B =
+5.05,+4.87,+1.70,+7.55,-0.61
+4.02,+4.50,+1.08,+2.16,+5.50
+5.59,+4.89,+2.01,-0.56,+5.73
Rows and columns are counted from 0.
row 0 col 0 -> +5.05
row 2 col 0 -> +5.59
row 2 col 1 -> +4.89
row 1 col 0 -> +4.02
row 2 col 3 -> -0.56
row 1 col 1 -> +4.50
row 0 col 2 -> +1.70

A =
-0.85,+1.98,+8.11,+1.34,+2.25,-0.73,+1.13,-2.38,+1.55
-4.84,+1.85,+0.93,+2.39,-2.14,+1.84,-1.49,-0.91,-0.97
+8.11,-0.97,+4.37,+0.54,-2.48,-0.74,+2.53,-4.00,+6.90
+2.99,+1.68,+5.53,+1.47,+0.91,+0.21,+1.58,-2.60,+6.17
-2.57,+1.47,+1.28,+1.93,-5.61,+1.59,-5.35,-2.45,-1.72
+3.81,+2.48,+5.95,+2.26,+0.57,+0.87,+1.24,-3.10,+7.00
-4.69,+2.99,-0.68,+3.28,-5.47,-0.76,-0.17,+1.43,+0.05
-0.93,+1.31,+7.71,+1.67,+1.74,-0.16,+1.62,-2.41,+0.32
-4.41,+3.57,-1.60,+4.98,-5.56,-0.69,-1.06,+0.29,-0.26
+3.51,+2.21,+4.48,+1.92,-0.89,-0.06,+0.73,-1.78,+4.45
-4.38,+4.03,+0.10,+3.89,-5.81,-0.16,+0.01,+1.71,+0.15
Rows and columns are counted from 0.
(0, 0) => -0.85
(6, 3) => +3.28
(0, 8) => +1.55
(7, 2) => +7.71
(10, 2) => +0.10
(5, 7) => -3.10
(5, 5) => +0.87
(5, 6) => +1.24
(9, 5) => -0.06
(8, 7) => +0.29
(5, 2) => +5.95
(7, 4) => +1.74
(2, 3) => +0.54
(2, 7) => -4.00
(3, 0) => +2.99
(7, 7) => -2.41
(1, 8) => -0.97
(6, 2) => -0.68
(0, 3) => +1.34
(5, 1) => +2.48
(3, 4) => +0.91
(1, 3) => +2.39
(9, 7) => -1.78
(2, 4) => -2.48
(6, 5) => -0.76
(3, 8) => +6.17
(6, 0) => -4.69
(3, 3) => +1.47
(10, 3) => +3.89
(0, 6) => +1.13
(2, 1) => -0.97
(6, 4) => -5.47

m =
array([[-0.45, -3.46, +1.23, -2.81, +1.10, +6.30, +2.82, -1.04],
       [-3.23, +4.33, +1.81, -3.90, -2.20, +0.77, -1.32, +1.44],
       [+4.49, -5.36, -0.89, -3.08, +1.57, +1.88, -0.12, +2.49],
       [-1.70, +1.22, -2.02, -3.73, +2.16, +4.42, -0.96, -0.45],
       [+3.21, +0.47, -5.35, -1.62, +4.21, +0.51, -3.84, +1.99],
       [-3.69, +4.48, +0.04, +1.50, +0.18, +0.74, +0.50, -2.29],
       [-0.86, +2.14, -6.52, +3.97, +6.87, +4.47, -0.14, -4.43]])
m[0,0] -> -0.45
m[-5,-8] -> +4.49
m[4,4] -> +4.21
m[-1,-5] -> +3.97
m[-2] -> [-3.69, +4.48, +0.04, +1.50, +0.18, +0.74, +0.50, -2.29]
m[4,-2] -> -3.84
m[-1] -> [-0.86, +2.14, -6.52, +3.97, +6.87, +4.47, -0.14, -4.43]
m[-6,6] -> -1.32
m[6,-2] -> -0.14
m[-7] -> [-0.45, -3.46, +1.23, -2.81, +1.10, +6.30, +2.82, -1.04]
m[-5,5] -> +1.88
m[5,-8] -> -3.69
m[5,1] -> +4.48
m[-3,-5] -> -1.62
m[-7,-6] -> +1.23
m[:, -4] -> [+1.10, -2.20, +1.57, +2.16, +4.21, +0.18, +6.87]
m[0,6] -> +2.82
m[6,2] -> -6.52
m[1,-6] -> +1.81
m[-2,-2] -> +0.50
m[2,-5] -> -3.08
m[:, -8] -> [-0.45, -3.23, +4.49, -1.70, +3.21, -3.69, -0.86]
m[:, 3] -> [-2.81, -3.90, -3.08, -3.73, -1.62, +1.50, +3.97]
m[0,4] -> +1.10
m[-6] -> [-3.23, +4.33, +1.81, -3.90, -2.20, +0.77, -1.32, +1.44]
m[4,1] -> +0.47
m[6,0] -> -0.86
m[:, 2] -> [+1.23, +1.81, -0.89, -2.02, -5.35, +0.04, -6.52]
m[4,5] -> +0.51
m[5,-3] -> +0.74
m[-2,7] -> -2.29
m[-2,-6] -> +0.04
m[3,5] -> +4.42

data =
+0.69,+1.65,+2.29,-3.20,-0.25,-4.56
-0.93,+3.27,-2.50,-2.48,+3.69,-3.27
+0.26,+2.09,+0.77,-3.06,+0.57,-4.20
-2.65,+1.07,-2.93,-1.62,+1.93,-0.45
+0.48,+5.19,-4.60,-3.52,+6.07,-4.77
data[0][0]: +0.69
data[:, 3]: [-3.20, -2.48, -3.06, -1.62, -3.52]
data[1][5]: -3.27
data[1][2]: -2.50
data[0][5]: -4.56
data[4][0]: +0.48
data[:, 0]: [+0.69, -0.93, +0.26, -2.65, +0.48]
data[2][4]: +0.57
data[1][1]: +3.27
data[3]: [-2.65, +1.07, -2.93, -1.62, +1.93, -0.45]
data[2][5]: -4.20
data[4]: [+0.48, +5.19, -4.60, -3.52, +6.07, -4.77]
data[:, 5]: [-4.56, -3.27, -4.20, -0.45, -4.77]
data[1]: [-0.93, +3.27, -2.50, -2.48, +3.69, -3.27]
data[3][4]: +1.93
data[3][1]: +1.07
data[1][0]: -0.93
data[4][2]: -4.60
data[0]: [+0.69, +1.65, +2.29, -3.20, -0.25, -4.56]
data[2]: [+0.26, +2.09, +0.77, -3.06, +0.57, -4.20]

a =
[[70 41 10 49]
 [33 52 40 68]
 [33 72 34 16]
 [59 76 66 35]
 [69 42 44 37]]
Rows and columns are counted from 0.
(0, 0) -> 70
(1, 0) -> 33
(1, 3) -> 68
(4, 1) -> 42
(3, 1) -> 76
(4, 3) -> 37
(3, 2) -> 66
(2, 1) -> 72
(0, 3) -> 49
(3, 0) -> 59

W =
+3.36,-6.74,-2.61,-2.75,+4.89
+1.32,-6.71,-2.61,-3.59,+4.89
W[-2, -5] -> +3.36
W[-1] -> [+1.32, -6.71, -2.61, -3.59, +4.89]
W[-2, -3] -> -2.61
W[-2, 3] -> -2.75
W[-1, -5] -> +1.32
W[1, 1] -> -6.71

grid =
[[-1.7 -0.9 -2.0 -1.2 -2.1 -1.4  0.7 -1.8 -2.1 -1.3 -1.0]
 [ 1.0 -1.4 -0.9 -1.5 -2.2 -1.3  0.4 -1.3 -2.2 -1.5  1.6]
 [-0.1 -1.1 -1.3 -1.3 -2.1 -1.4  0.6 -1.5 -2.1 -1.4  0.6]]
grid[-3][-11]	-1.7
grid[-2][-2]	-1.5
grid[-2]	[1.0, -1.4, -0.9, -1.5, -2.2, -1.3, 0.4, -1.3, -2.2, -1.5, 1.6]
grid[1][-10]	-1.4
grid[1][2]	-0.9
grid[-3][-3]	-2.1
grid[-1][3]	-1.3
grid[-3][-9]	-2.0
grid[-3]	[-1.7, -0.9, -2.0, -1.2, -2.1, -1.4, 0.7, -1.8, -2.1, -1.3, -1.0]
grid[-2][8]	-2.2
grid[-2][7]	-1.3
grid[:, -7]	[-2.1, -2.2, -2.1]
grid[1][-6]	-1.3
grid[-2][6]	0.4
grid[2][-3]	-2.1
grid[-2][-7]	-2.2
grid[:, 5]	[-1.4, -1.3, -1.4]
grid[2][-9]	-1.3
grid[-3][6]	0.7
grid[:, -10]	[-0.9, -1.4, -1.1]
grid[2][-11]	-0.1
grid[-3][1]	-0.9
grid[1][-8]	-1.5
